Each path below is one point turned by a fixed rotation once a step. After each direction that follows a path, write how fast that rotation turns it, in deg/step (0 if it stays still).
Each turn is a multiple of 5 degrees from 10 to 175, or 0.
Each row of a path follows its step; steps can be skipped.
Rotation 1:
step 1: [ 36.9 -29.5   8.9 -35.5   6.8  -6.6   4.4  -7.0  -5.1  25.0  25.3 -10.4
   5.7  20.6  -9.3   2.4  26.5 -10.2  17.8   5.4 -28.9  43.4 -12.3  18.2
 -32.5  -9.7  -6.4  -7.1   0.5  26.7  14.4   0.9  17.7 -20.6  -3.7 -10.4
   3.5 -18.1  18.4 -21.7  25.1  19.4   0.9   4.6 -28.7 -18.1  -7.2   3.7
   0.1   4.1 -20.0  -9.0  22.4 -34.7   2.1  -2.1   6.4  -7.0 -12.4   4.3
 -17.3  -6.5 -31.0  36.1  -3.0 -45.8]
step 2: [ -0.6  14.1  20.6 -11.4 -10.0 -14.7  -3.7 -14.3  -2.6  -1.0  32.6  16.7
 -10.1 -14.6  -9.8  14.1   6.1 -14.5 -13.5  32.3  23.0  39.1   4.3  27.3
 -23.5  -2.8  11.0 -43.8  -8.9  18.2  20.4   0.3  46.0   9.4 -13.2 -22.8
   7.0   0.2 -41.0   5.9 -12.6  -4.5 -23.8  -8.8 -10.0 -11.4 -21.8   4.8
  -4.7  23.1  27.0  -7.1   7.6 -23.8 -24.6 -30.4  31.3  15.5  -0.7  -5.9
 -26.3   3.8 -16.0   1.6  30.6  -2.9]
step 3: [ 21.8   6.9  35.0 -15.7   5.3  -0.9 -11.8  14.4   3.6  20.0   4.4  12.9
  -8.0  -7.2 -31.0 -28.2  15.9   4.9 -19.5   7.0  -9.6  -4.1  12.6   2.0
   8.0   3.1   1.0 -24.5  -3.4  12.3 -34.2 -13.2  -3.7  12.4  16.3   2.9
 -16.3   0.2   3.1  26.3  28.6 -18.2   1.1 -10.7 -14.3  -7.1 -10.5  24.9
   3.5  44.9  -3.1  -5.7   0.4 -13.6 -34.9 -27.3  -9.0   8.7  -5.9  26.3
 -60.3  46.6  -5.7 -30.2  -7.5   4.7]
step 4: [ 11.7 -10.7  23.5 -11.3   9.5 -18.6 -39.7  11.0 -14.9  31.1  24.3   6.8
   6.6  -5.5  24.2 -45.8  37.6   5.6  -4.5  24.0  -2.8 -15.1   6.5   4.0
 -37.7   6.0   8.3   3.9   1.0  10.7 -18.2 -26.6 -12.9  16.6 -10.4 -34.6
   9.5 -24.9  20.2   2.3  46.4   7.8  -3.2 -23.7 -17.2  13.4   6.3  -8.8
  -4.2   3.5 -27.0   4.6  16.3 -40.9  -9.4  -6.9  21.6 -18.3 -15.1 -16.3
   5.5   2.3   1.4  18.0  -5.7  -2.0]
step 7: [  1.0 -35.3  38.0  -7.7 -25.5  -0.6   7.2  21.2 -18.2  46.8  20.1 -13.5
  14.6  -9.1  15.4  -5.0   2.6  -0.6 -14.8   6.3 -19.9  18.6  -2.1  -1.4
 -32.4   3.6  -7.5  -5.0 -14.9  -1.5  -0.7   6.7  12.7 -20.9  -2.7 -23.3
  15.9 -18.3   2.5  13.1  31.3  -0.9 -22.9   7.0 -14.2 -17.6   8.9 -29.0
 -28.5  41.6   4.2   8.0  -0.7 -20.3   5.8 -30.6  -7.9  17.8 -28.0  -4.4
 -40.8  39.3 -13.8  19.4  -1.1  -8.7]
step 8: [  9.6   5.9  18.5  -7.3   8.4 -11.2   8.1 -21.8   7.9  19.4 -18.6  13.4
 -35.2  -7.6   4.4 -19.8  15.5  -6.1  11.0  26.8  -2.2  13.0  14.9  24.9
  -0.5  -7.8  35.4  -7.5  -2.3  15.2 -10.7  -9.5   2.9  -5.8  -1.8 -22.3
 -15.8  -1.3 -16.3  16.3  31.9 -17.0 -25.6 -31.9  -9.1   0.1 -20.2 -35.6
 -13.6  42.1  25.5  19.4  53.2 -38.3 -34.7  -2.2  11.1  12.4  -6.0  -2.6
   2.9  -7.1  -3.4   6.3  18.0 -20.5]
step 10: [ 43.2   2.8  29.9 -24.4 -18.3   0.3  -9.0  28.1 -40.8  12.6  33.2  -8.0
  -6.7   3.8  29.2 -26.6  24.6 -13.0  14.4  14.0  22.8   3.8  11.9 -32.9
 -38.0 -22.6   0.3 -52.5   8.1  -6.6  -4.9  11.0   2.1   1.7 -15.6 -31.8
  19.6   3.3  -8.0   5.3  10.5  -3.4  17.4   7.5  -7.4 -10.3  -8.6  13.7
  12.0   2.3  -7.9   0.0   6.8 -18.8   3.0 -31.5  -3.3 -11.1 -13.8 -22.3
 -18.4   9.7   5.5  13.1  26.7  15.1]
step 11: [ 15.1  16.1   8.4 -10.4  15.1   2.3  27.2  -2.4  -9.8  10.1  15.2  -3.6
 -27.3  27.7  -6.4 -27.0   5.9  -0.5 -24.4  21.8 -32.9   4.7  12.7   1.6
  -3.0  -1.1  19.7 -17.3  -3.9 -25.5  18.6 -10.4   6.0 -32.3  19.2 -53.3
  16.5 -28.9   3.9  21.1  13.8  27.7  -5.2 -35.6 -15.2 -16.4 -34.7 -24.6
   9.8  28.9  -4.2   4.4   1.2   8.4 -18.8 -47.6   2.5  10.1   3.5   3.1
 -22.4   9.9  14.7  -2.7   0.6 -11.2]
[-13.6  -3.2  -7.4   3.5  -1.7  -9.8  -0.5   3.0  -2.2   4.3   6.9  -0.1
  13.2   0.7  -5.3   2.8  -6.1   0.4  -5.4   4.9   4.7   4.7   2.3   0.8
  -4.3   4.0  -1.1  -2.0  -8.6   3.7   4.9  -4.9   0.0  -1.0   1.4 -10.0
   1.6  -5.0   2.9   6.3  -0.8   2.4  -4.8  -7.0   3.0   5.2   0.0   0.9
   2.6  -7.7   0.1  -5.0  -4.6  -0.8   1.7   4.3   3.3   0.4  -8.9  -1.3
   3.5   2.7   0.5   5.3  -3.3   5.8] => 145
[-4.7  7.6 -6.8 12.1  1.5  6.7  0.3 -6.5 -2.6 -7.1  4.9 -0.9  0.4 -0.5
 -4.6  3.0 -2.1 -2.6  2.9  0.0  7.9 -3.0  6.8  9.7  2.3  3.0  6.0 -4.0
 -5.2 -5.3  0.0  3.8 12.5  1.7  2.2  7.7 -8.7  5.4  2.6  4.1  1.6 -3.1
 -8.7 -3.4 -4.7 -4.7 -3.6  1.0  4.3  4.3 -6.5  3.9  0.5 -1.5 -2.7 -2.5
  0.8 -2.0  1.5  3.3 -3.2 -5.5  4.3 -2.3 -5.5  2.2] => 115
[ -8.3  -2.7   0.5  -1.3  12.9 -11.2   7.3   2.0  -4.3  -3.7   3.6   1.9
  -3.2   5.5  -2.4  -0.2  -2.8   9.5   5.0   2.5   1.4  -0.4   0.9  -1.4
  -1.5   3.4   0.1   6.4   8.1   0.9   0.1  -3.0   6.5   2.4   5.8   2.7
  -6.9  -4.6   0.3  -7.1  -4.5   4.4  -1.2   3.2  -2.8   3.3  -5.7  -3.7
   4.2  12.2   3.7  -0.2   2.4  -3.3   3.7  -8.4  -1.5  -2.2   2.4  -5.7
   9.2  -0.5  -4.7   3.7   5.0  -1.0] => 110
[  7.0   2.4  -3.1  -0.1  -0.8  -9.4  -2.9  -5.1   2.3   3.8  -5.0   0.5
  -7.0   5.9  -3.5  -2.7  -3.6   8.5   3.1   1.7   6.4  -3.8  -2.9  -1.4
  -8.0  -8.3  -0.4   3.7  -9.5  -6.0  -3.3  -3.2  -2.7   0.0   2.7   1.2
 -10.1   1.5   2.4  -1.6  -2.8  -4.4  -2.6  -1.7  -0.1   1.7   5.0  -0.5
  -3.6 -13.2  -1.0  -1.4   4.8 -10.7   7.8   2.0  -0.3  -2.9   1.8  -5.9
  -4.4  -6.8  -5.0  -1.9  -5.9  -5.8] => 85
[  6.2  -1.1   4.1  -5.7   3.8  -4.8   2.6   3.9  -5.6   0.0  -7.3   3.1
  -1.5 -11.0 -10.5  -5.6 -10.2   4.3  -2.6  -3.4   4.2   0.9   2.3   7.8
   0.0   6.0   4.4   0.7   6.8   1.3   2.8  -5.2  -0.2  -4.5   2.3   1.2
  -0.3   6.5  -3.6   1.2  -3.4  -2.7   9.6  -5.0  -3.6   0.7  -3.8  -4.0
   3.2  -7.2  -1.5   2.2  -2.4   6.3  -8.6  -0.8  -5.0   8.7  -0.9   2.8
  -0.1  -4.1  -2.0   2.5 -11.0   0.7] => 125
